[[125 127 127 130 132 131 119]
 [131 129 129 139 128 127 126]
 [129 126 126 120 127 130 132]
 [128 123 126 124 129 125 124]
 [125 132 130 134 133 132 130]
 [127 125 125 127 122 135 155]
 [127 131 128 133 125 132 132]
 [125 124 130 120 125 119 124]
 [129 133 122 123 134 125 118]]
122

[[130 134 122 141 111 128 141 130 133 125 114 126]
 [126 135 121 151 118 134 130 126 123 119 122 133]
 [134 124 128 138 111 126 142 132 131 121 118 120]
 [133 130 127 124 115 122 145 132 139 132 115 121]
 [125 137 120 150 118 134 129 125 124 120 122 134]
 [124 130 125 144 132 136 117 124 115 118 135 135]
 [129 121 129 145 125 134 124 128 114 113 132 128]
 [123 130 130 113 145 128 116 125 128 138 138 134]
 [129 129 124 148 115 133 132 128 121 114 122 128]
 [129 115 138 115 142 127 119 129 122 128 141 124]
 [133 111 137 127 134 129 122 130 118 118 140 122]]
137

[[127 120 119 123 119 124]
 [135 129 119 123 126 131]
 [137 106 123 143 109 100]
 [130 130 126 132 125 130]
 [120 129 132 124 133 134]
 [139 137 121 122 133 137]
 [130 121 126 130 122 122]
 [126 138 134 125 139 139]
 [129 126 126 130 127 129]
 [133 121 133 139 125 117]
 [129 125 128 126 131 128]]
128

[[131 145 142 117 143 136 135 126 135]
 [138 106 120 117 132 126 121 114 121]
 [118 149 137 140 123 130 136 141 134]
 [125 112 114 137 114 120 118 130 121]
 [138 108 121 116 133 124 119 114 122]
 [144 132 129 124 127 136 139 104 124]
 [138 108 122 117 133 124 120 114 123]
 [133 145 143 116 143 137 136 127 136]
 [125 111 114 139 114 121 119 129 119]]
114

[[139 136 129 130 125 144 123 130]
 [138 134 124 131 132 147 120 132]
 [135 115 127 154 122 118 142 121]
 [138 114 126 155 121 120 142 120]
 [147 117 141 143 120 143 134 143]
 [147 117 140 145 121 142 135 142]
 [147 114 147 140 128 143 137 139]
 [134 134 114 138 132 133 125 115]
 [135 112 133 149 130 119 145 116]
 [127 133 110 137 137 127 125 111]]
110

[[116 103 121 115 126 105 116 129 120 113 135 127 120 117]
 [124 141 111 102 108 120 121 127 125 132 125 112 113 150]
 [112 126 135 128 121 127 111 106 119 126 109 106 128 117]
 [134 115 152 150 105 117 117 114 141 145 115 153 130 121]
 [118 153 137 143 146 133 111 138 115 124 105 135 135 113]
 [125 121 126 113 134 138 141 118 140 130 124 144 136 136]
 [132 140 104 115 125 149 140 104 131 123 136 130 130 117]
 [132 111 126 141 125 119 139 117 117 116 121 107 137 144]
 [133 147 127 107 110 148 136 108 131 129 140 151 152 107]
 [111 118 123 123 136 129 124 113 105 137 143 153 114 153]
 [123 116 131 109 107 135 121 107 152 149 132 105 131 103]]
131

[[121 116 128 117 127 123 129 138 132 126 133 127 129 123 140 131]
 [118 136 135 129 135 124 126 130 118 123 129 128 123 121 128 126]
 [123 123 131 125 135 124 128 136 126 130 128 126 125 126 130 130]
 [113 124 131 118 128 120 128 137 124 118 136 129 130 120 141 128]
 [147 108 126 127 122 137 130 131 154 143 127 125 130 130 134 136]
 [125 125 130 127 134 123 128 135 127 131 130 127 127 125 128 131]]
130

[[123 127 113 123 133 132 132 145 131 110 109 150 127 135 135]
 [133 125 140 133 139 136 126 127 129 139 142 131 116 127 140]
 [128 118 137 128 142 136 126 133 132 134 131 147 117 134 148]
 [115 117 142 126 132 131 128 124 128 142 136 129 117 131 130]
 [132 131 138 133 133 131 126 122 126 138 142 121 126 123 130]
 [120 120 118 115 117 124 139 130 128 120 110 129 130 135 121]]
118
---
Input: [102 120 124 119 141 138 127]
Output: 124
Input: [135 126 140 121 131 127  98]
Output: 140
Input: [123 138 121 152 117 126 148]
Output: 121
Input: [102 127 155 143 116 135 117]
Output: 155
Input: [152 129 119 133 114 139 112]
Output: 119
Input: [108 115 117 118 121 109 103]
Output: 117
Input: [134 156 158 146 123 109 105]
Output: 158
Input: [116 120 126 119 102 100 137]
Output: 126
Input: [117 130 127 127 142 133 101]
Output: 127
---
[[ 99 124 116 110 143]
 [115 119 128 125 138]
 [106 121 122 117 141]] gives 122

[[120 115 122 139 120 126]
 [126 114 118 143 117 123]
 [129 123 130 136 106 126]] gives 130

[[137 103 132 111 124 145 157]
 [132 127 125 146 138 121 113]
 [104 155 141 134 117 115 104]] gives 141

[[140 116 139 122 102 128 113]
 [138 122 141 114 112 136 119]
 [139 122 140 109 112 136 121]] gives 140

[[107 135 110 138 116 105 107]
 [125 155 101 130 102 124 111]
 [114 145 102 136 113 113 106]] gives 102

[[118 120 144 136 125 128 126]
 [135 119 129 138 153 125 124]
 [115 139 129 131 128 132 131]] gives 129

[[132 147 140 146 128]
 [136 117 137 131 114]
 [115 116 129 103 105]] gives 129
---
array([[118, 130, 124, 105],
       [125, 132, 127, 128],
       [129, 127, 138, 123]]) gives 118

array([[129, 119, 138, 123, 149, 147, 131],
       [107, 125, 108,  98, 131, 114, 111],
       [127, 148, 100, 126, 132, 105, 133]]) gives 129

array([[133, 137, 128, 128, 149, 120, 129],
       [142, 140, 131, 124, 131, 139, 139],
       [132, 123, 127, 130, 150, 132, 121]]) gives 133

array([[119, 129, 135, 144, 110, 122, 121],
       [137, 119, 113, 115, 120, 133, 151],
       [130, 150, 141, 120, 106, 148, 140]]) gives 119

array([[125, 137, 137, 134, 119],
       [116, 144, 114, 101, 109],
       [120, 153, 124, 115, 117]]) gives 125

array([[146, 120, 120, 120, 125, 132, 147],
       [106, 142, 136, 131, 127, 126, 102],
       [107, 118, 129, 137, 125, 111, 108]]) gives 146

array([[150, 132, 121, 117, 136, 122],
       [144, 138, 120, 124, 131, 116],
       [142, 120, 130, 123, 134, 122]]) gives 150
